In the data rows, the value 50 means zero.
Some points:
28;19;25;10;74;56;61;76;76;71;67;65;47;43;39;46;34;32;36;48;49;55;70;62;66;67;59;64;62;61;53;41;22;26;36;08;76;71;62;75;86;76;70;50;50;38;40;41;34;44;35;40;53;60;69;65;61;65;67;64;58;61;43;32
48;64;77;64;61;67;65;48;44;38;30;27;41;25;39;30;41;46;46;76;70;64;56;63;58;46;66;48;55;57;44;46;52;57;90;74;65;60;57;52;53;37;38;36;21;42;34;40;42;51;66;50;73;57;63;49;54;44;57;40;31;53;51;35
37;51;50;46;38;43;47;46;29;40;42;67;72;54;57;45;37;36;39;57;51;53;50;55;56;63;46;39;52;49;47;33;47;48;37;46;56;53;44;52;19;39;82;67;60;66;62;43;44;35;42;50;44;41;54;67;44;37;59;67;66;61;44;47
39;44;42;49;51;45;56;47;48;56;58;52;08;51;86;59;84;66;50;63;32;45;31;54;55;69;67;60;63;55;40;28;35;34;54;53;53;54;46;53;40;46;43;55;33;45;71;60;71;57;53;33;37;37;44;35;43;70;66;58;54;44;35;52
43;45;53;31;52;40;40;46;56;13;68;67;67;75;61;38;44;53;44;37;61;45;55;68;46;39;47;64;52;59;40;61;46;36;41;47;46;50;50;48;36;10;51;72;58;57;60;52;43;29;50;45;41;39;41;57;50;57;50;59;51;53;47;44
37;39;28;52;47;48;44;46;46;43;47;49;52;50;28;65;75;83;66;44;46;37;28;32;50;56;69;66;85;67;47;41;23;30;42;37;44;44;47;50;50;48;50;45;53;37;34;44;78;74;76;74;56;20;35;33;35;35;55;67;68;50;39;41
46;35;35;50;42;43;40;51;45;18;39;65;60;60;62;45;61;38;49;47;51;51;34;46;59;60;58;56;51;46;59;46;53;48;52;40;42;49;47;37;58;26;27;77;75;72;68;57;27;53;35;48;44;54;58;46;43;40;54;52;60;69;51;38
55;29;51;76;71;67;63;53;45;34;27;42;30;28;32;57;54;55;54;62;67;46;49;34;26;36;38;57;67;54;69;57;64;48;46;58;70;68;50;44;31;31;26;17;35;38;46;50;43;35;58;46;70;50;57;51;34;44;39;42;56;51;55;51
55;48;59;47;51;53;44;37;52;47;56;21;43;62;58;81;55;55;40;24;33;65;59;61;68;66;54;57;43;52;35;37;59;53;49;54;52;44;45;49;39;47;38;27;42;77;58;71;66;58;37;24;16;37;56;59;53;51;68;44;43;41;33;33
53;56;47;53;46;41;47;48;48;51;00;68;69;73;61;65;45;39;32;44;32;46;69;69;70;56;51;49;48;41;37;48;49;58;56;56;48;51;48;38;53;44;02;65;72;70;56;44;55;41;32;42;41;41;52;66;57;66;53;49;29;28;39;47
42;52;25;74;64;77;77;77;80;64;52;34;43;29;35;35;36;44;53;51;61;68;74;65;58;55;61;54;51;37;26;30;37;37;19;74;63;60;65;75;69;68;51;61;37;33;44;38;32;34;47;61;64;69;62;65;68;71;64;63;51;35;38;23
56;45;59;47;43;38;50;58;49;56;52;62;62;57;54;62;77;89;75;88;86;74;63;64;54;42;39;50;46;35;43;50;56;61;40;56;39;47;54;54;46;49;50;56;60;69;45;74;77;85;79;84;80;73;60;65;66;40;40;32;42;48;51;61
45;48;58;53;51;59;58;42;43;09;62;75;68;60;51;50;30;33;48;42;34;57;63;49;65;49;66;50;44;43;47;35;37;48;41;47;51;38;38;58;52;11;60;65;77;71;59;39;45;46;37;39;55;55;54;54;65;63;61;37;46;35;41;57
53;44;44;50;55;48;37;32;25;75;72;68;60;50;48;22;21;51;50;57;35;52;46;57;48;55;57;63;50;51;45;45;54;41;45;52;48;47;47;25;40;59;67;61;59;60;57;41;37;41;44;60;44;46;66;72;61;63;38;50;46;51;35;39
46;59;27;58;80;61;58;41;32;32;34;29;25;37;43;44;53;51;50;64;43;58;42;45;49;44;44;41;41;60;50;74;52;60;14;65;70;76;65;58;46;32;27;28;35;42;31;45;50;57;58;59;58;47;45;30;43;38;38;42;55;67;71;49
67;31;81;67;58;57;65;55;41;36;26;26;27;39;32;42;35;58;50;61;54;58;62;61;45;40;46;34;43;52;55;67;46;14;67;74;69;72;52;49;41;41;34;36;39;27;35;50;49;63;49;63;56;67;52;48;51;31;37;56;54;55;51;60
85;66;55;38;29;60;57;70;60;70;65;54;49;51;44;43;43;31;33;32;41;47;40;31;51;57;74;75;63;72;76;79;70;65;59;55;24;80;55;54;64;59;69;60;64;49;51;36;53;35;46;31;41;37;42;57;39;61;64;74;76;72;80;82
46;47;44;41;06;89;53;51;71;61;64;67;58;50;44;42;31;41;40;42;33;40;46;60;60;66;53;65;83;80;78;70;60;49;37;31;06;67;60;65;66;67;59;60;45;44;39;49;36;34;28;40;34;40;44;42;64;59;62;63;71;75;76;68
61;53;48;41;45;38;37;01;54;55;70;55;56;49;42;25;47;39;39;62;61;70;73;55;48;40;42;36;51;30;51;54;50;65;50;49;45;44;33;08;66;77;73;61;51;36;23;35;32;32;43;55;52;68;62;63;48;45;49;34;47;38;38;62
31;47;54;52;46;45;49;46;42;49;47;12;54;76;75;65;66;54;52;36;44;31;38;67;63;62;64;51;50;44;57;40;42;51;51;57;52;58;52;47;58;46;50;21;60;70;65;62;53;53;27;28;45;47;44;69;62;63;43;62;51;25;47;31
53;45;37;64;83;70;56;52;42;30;32;32;40;40;43;33;56;52;60;52;56;61;45;45;43;42;28;47;52;64;58;41;55;42;48;64;60;63;67;54;42;43;33;31;18;32;44;32;59;63;48;60;53;71;47;68;37;38;43;44;34;52;71;78
58;56;53;57;48;41;16;27;80;82;68;60;44;37;33;33;27;36;50;50;65;54;50;66;61;45;39;34;29;49;32;42;56;48;51;39;42;37;20;33;65;61;62;53;53;42;29;42;33;48;44;56;83;57;61;60;43;51;45;43;40;42;53;59
51;49;56;50;39;22;28;81;80;66;61;51;46;41;29;36;38;47;53;68;68;71;52;49;57;67;36;40;38;39;54;59;48;49;46;50;40;26;14;59;79;63;65;46;35;33;42;17;43;43;59;55;48;65;57;44;52;42;30;38;30;37;50;41
52;66;67;61;69;78;11;65;60;68;67;69;67;62;63;61;62;48;46;44;37;38;27;20;19;11;35;29;37;45;49;46;59;52;64;69;73;79;29;75;69;71;62;78;63;71;60;65;51;44;55;45;38;35;24;30;30;17;25;25;43;37;40;54
75;65;71;72;73;54;49;71;60;63;64;65;67;54;64;51;45;55;40;43;30;20;38;50;27;35;40;53;50;51;58;70;69;95;78;69;67;31;39;65;60;66;69;58;66;61;49;44;55;53;29;43;35;36;29;21;20;39;39;46;61;67;63;61
38;41;51;49;53;47;44;43;45;41;48;52;57;00;59;68;70;70;60;44;40;26;32;41;54;60;61;64;52;43;32;38;44;50;47;53;49;52;46;38;45;40;48;49;61;00;55;78;77;74;54;40;26;27;27;44;66;63;70;66;50;45;42;40
59;43;49;64;61;71;60;60;48;47;37;35;26;37;46;42;41;42;73;52;78;55;63;61;66;45;46;39;35;42;65;55;57;47;58;65;74;59;75;57;49;39;44;31;34;34;29;31;38;57;69;66;41;45;67;49;51;62;47;32;51;43;40;63
49;50;60;68;61;71;97;42;68;72;73;76;73;76;67;68;55;53;55;46;50;42;32;19;27;30;14;23;29;38;43;49;48;52;65;66;64;72;94;34;64;62;79;72;73;69;75;66;66;59;54;48;45;34;31;21;21;22;20;26;24;36;49;42
26;69;83;65;62;62;51;54;50;49;41;34;24;35;26;39;42;45;61;54;61;74;70;47;52;66;40;56;45;37;39;38;40;81;87;65;69;60;76;56;52;33;32;30;37;26;35;37;45;37;50;72;70;68;56;61;62;51;45;53;60;41;34;46
42;55;58;57;48;50;46;46;41;39;37;62;10;59;56;72;70;56;39;23;33;27;41;53;61;63;66;60;39;24;36;48;45;56;51;51;53;46;42;36;49;49;61;54;00;49;72;82;68;65;46;42;33;37;46;60;67;69;61;51;51;46;45;36
48;46;52;55;58;63;51;46;50;43;25;52;73;76;81;58;48;38;38;38;49;46;40;47;49;69;60;38;44;41;42;51;39;41;49;48;47;40;49;53;51;57;23;30;69;65;62;63;61;37;53;34;39;59;55;65;68;65;67;63;50;52;32;36
47;51;48;47;16;22;65;76;65;54;54;42;28;34;39;29;42;50;56;55;56;58;59;48;41;25;34;33;38;42;40;46;47;60;55;46;05;38;65;94;71;70;50;38;40;31;34;41;35;55;58;56;61;54;64;61;34;44;42;37;38;46;40;44
24;39;53;47;49;48;43;25;42;67;65;61;55;46;33;42;50;43;43;34;53;52;58;67;52;51;59;48;38;51;48;42;52;49;50;54;49;49;38;28;32;82;63;66;68;59;60;19;39;39;50;43;52;57;60;50;67;44;61;49;41;59;54;45
53;73;53;43;40;49;39;38;41;38;39;50;61;41;55;67;85;68;87;71;55;72;57;62;39;44;42;43;32;54;58;73;73;46;57;39;40;28;41;44;43;48;57;55;57;35;56;66;79;69;77;66;72;64;66;49;30;45;32;38;46;46;53;50
68;57;48;39;39;28;31;32;36;48;56;47;33;43;65;82;56;76;69;63;57;47;63;25;52;37;40;21;49;71;76;53;60;67;49;37;39;36;34;37;41;40;36;58;34;47;73;66;69;57;67;70;61;63;41;43;37;40;41;48;53;58;61;55
61;53;33;34;31;46;35;41;45;47;49;34;30;61;82;72;57;38;64;59;56;49;50;41;21;33;36;59;69;57;56;71;44;51;46;42;38;26;29;32;42;46;46;25;45;69;75;66;57;66;57;60;59;46;40;37;54;30;47;61;49;65;61;60
64;67;46;02;39;70;84;76;59;50;40;31;35;30;35;36;46;62;56;60;57;47;40;53;36;40;49;38;37;36;44;50;67;61;39;00;47;66;74;65;53;49;35;35;30;36;39;35;45;51;55;64;58;60;48;45;48;30;36;40;37;44;45;59
44;24;30;28;26;05;58;61;58;75;53;56;51;36;47;42;39;27;28;33;41;45;46;49;51;53;67;67;64;69;67;55;54;25;29;42;33;00;75;58;66;58;60;62;49;55;34;41;43;24;34;34;42;45;33;46;59;50;57;59;78;68;70;56
33;33;40;35;39;47;48;43;48;48;45;46;55;56;20;48;64;75;82;72;47;26;31;22;26;48;58;70;59;55;53;32;33;37;41;44;45;48;43;44;43;48;44;51;45;63;14;51;66;88;81;62;44;44;21;26;35;70;72;78;68;61;55;32
53;45;50;55;54;44;44;55;50;46;48;11;71;60;63;64;66;46;35;41;23;30;60;56;70;67;61;48;43;34;36;36;43;44;53;49;46;56;50;47;43;43;46;21;53;75;75;72;54;33;49;49;46;36;48;51;70;66;57;48;42;52;42;53
63;64;36;49;39;40;43;45;24;36;65;74;66;59;41;46;38;42;27;33;59;56;64;64;46;59;34;33;45;38;45;47;50;56;67;53;50;50;43;48;20;31;63;70;73;55;39;44;40;37;38;37;56;70;81;56;69;65;41;46;34;31;56;44
40;48;42;38;40;38;39;42;45;52;20;28;72;78;68;50;46;62;43;43;58;54;47;36;41;37;47;63;57;62;55;48;44;44;38;33;41;40;34;44;44;49;37;31;60;54;85;71;51;56;49;48;47;47;54;26;33;54;49;44;69;57;68;67
47;50;51;56;57;50;47;54;07;61;76;68;66;65;53;51;39;25;44;48;57;54;59;53;72;59;61;58;46;43;40;53;39;49;44;40;42;44;46;42;05;66;61;70;58;45;35;47;28;41;38;43;55;62;43;51;53;51;51;46;41;38;40;43
77;93;72;66;65;11;65;54;69;60;64;60;62;61;42;47;51;46;46;35;33;33;28;31;42;47;49;56;73;71;75;75;81;70;63;55;68;29;60;65;61;70;58;64;59;53;52;54;31;47;44;36;32;30;39;41;54;48;57;63;54;67;69;82
There is one direction along which these points spread out most. Take the direction at right angles to it along which they spread out most. Then take the direction at right angles to both along which they spread out most. Go by this last direction. How many in every 100 of the points above lie lower along it than each point below? Answers are rounded to whole numbers. More than half of the points above lie lower than the first one.
45;48;58;53;51;59;58;42;43;09;62;75;68;60;51;50;30;33;48;42;34;57;63;49;65;49;66;50;44;43;47;35;37;48;41;47;51;38;38;58;52;11;60;65;77;71;59;39;45;46;37;39;55;55;54;54;65;63;61;37;46;35;41;57 75
49;50;60;68;61;71;97;42;68;72;73;76;73;76;67;68;55;53;55;46;50;42;32;19;27;30;14;23;29;38;43;49;48;52;65;66;64;72;94;34;64;62;79;72;73;69;75;66;66;59;54;48;45;34;31;21;21;22;20;26;24;36;49;42 5
52;66;67;61;69;78;11;65;60;68;67;69;67;62;63;61;62;48;46;44;37;38;27;20;19;11;35;29;37;45;49;46;59;52;64;69;73;79;29;75;69;71;62;78;63;71;60;65;51;44;55;45;38;35;24;30;30;17;25;25;43;37;40;54 2
46;35;35;50;42;43;40;51;45;18;39;65;60;60;62;45;61;38;49;47;51;51;34;46;59;60;58;56;51;46;59;46;53;48;52;40;42;49;47;37;58;26;27;77;75;72;68;57;27;53;35;48;44;54;58;46;43;40;54;52;60;69;51;38 66
63;64;36;49;39;40;43;45;24;36;65;74;66;59;41;46;38;42;27;33;59;56;64;64;46;59;34;33;45;38;45;47;50;56;67;53;50;50;43;48;20;31;63;70;73;55;39;44;40;37;38;37;56;70;81;56;69;65;41;46;34;31;56;44 43
24;39;53;47;49;48;43;25;42;67;65;61;55;46;33;42;50;43;43;34;53;52;58;67;52;51;59;48;38;51;48;42;52;49;50;54;49;49;38;28;32;82;63;66;68;59;60;19;39;39;50;43;52;57;60;50;67;44;61;49;41;59;54;45 39
56;45;59;47;43;38;50;58;49;56;52;62;62;57;54;62;77;89;75;88;86;74;63;64;54;42;39;50;46;35;43;50;56;61;40;56;39;47;54;54;46;49;50;56;60;69;45;74;77;85;79;84;80;73;60;65;66;40;40;32;42;48;51;61 32
47;51;48;47;16;22;65;76;65;54;54;42;28;34;39;29;42;50;56;55;56;58;59;48;41;25;34;33;38;42;40;46;47;60;55;46;05;38;65;94;71;70;50;38;40;31;34;41;35;55;58;56;61;54;64;61;34;44;42;37;38;46;40;44 18
38;41;51;49;53;47;44;43;45;41;48;52;57;00;59;68;70;70;60;44;40;26;32;41;54;60;61;64;52;43;32;38;44;50;47;53;49;52;46;38;45;40;48;49;61;00;55;78;77;74;54;40;26;27;27;44;66;63;70;66;50;45;42;40 84
55;29;51;76;71;67;63;53;45;34;27;42;30;28;32;57;54;55;54;62;67;46;49;34;26;36;38;57;67;54;69;57;64;48;46;58;70;68;50;44;31;31;26;17;35;38;46;50;43;35;58;46;70;50;57;51;34;44;39;42;56;51;55;51 41
43;45;53;31;52;40;40;46;56;13;68;67;67;75;61;38;44;53;44;37;61;45;55;68;46;39;47;64;52;59;40;61;46;36;41;47;46;50;50;48;36;10;51;72;58;57;60;52;43;29;50;45;41;39;41;57;50;57;50;59;51;53;47;44 64
53;45;37;64;83;70;56;52;42;30;32;32;40;40;43;33;56;52;60;52;56;61;45;45;43;42;28;47;52;64;58;41;55;42;48;64;60;63;67;54;42;43;33;31;18;32;44;32;59;63;48;60;53;71;47;68;37;38;43;44;34;52;71;78 36
40;48;42;38;40;38;39;42;45;52;20;28;72;78;68;50;46;62;43;43;58;54;47;36;41;37;47;63;57;62;55;48;44;44;38;33;41;40;34;44;44;49;37;31;60;54;85;71;51;56;49;48;47;47;54;26;33;54;49;44;69;57;68;67 52
37;39;28;52;47;48;44;46;46;43;47;49;52;50;28;65;75;83;66;44;46;37;28;32;50;56;69;66;85;67;47;41;23;30;42;37;44;44;47;50;50;48;50;45;53;37;34;44;78;74;76;74;56;20;35;33;35;35;55;67;68;50;39;41 73
51;49;56;50;39;22;28;81;80;66;61;51;46;41;29;36;38;47;53;68;68;71;52;49;57;67;36;40;38;39;54;59;48;49;46;50;40;26;14;59;79;63;65;46;35;33;42;17;43;43;59;55;48;65;57;44;52;42;30;38;30;37;50;41 11
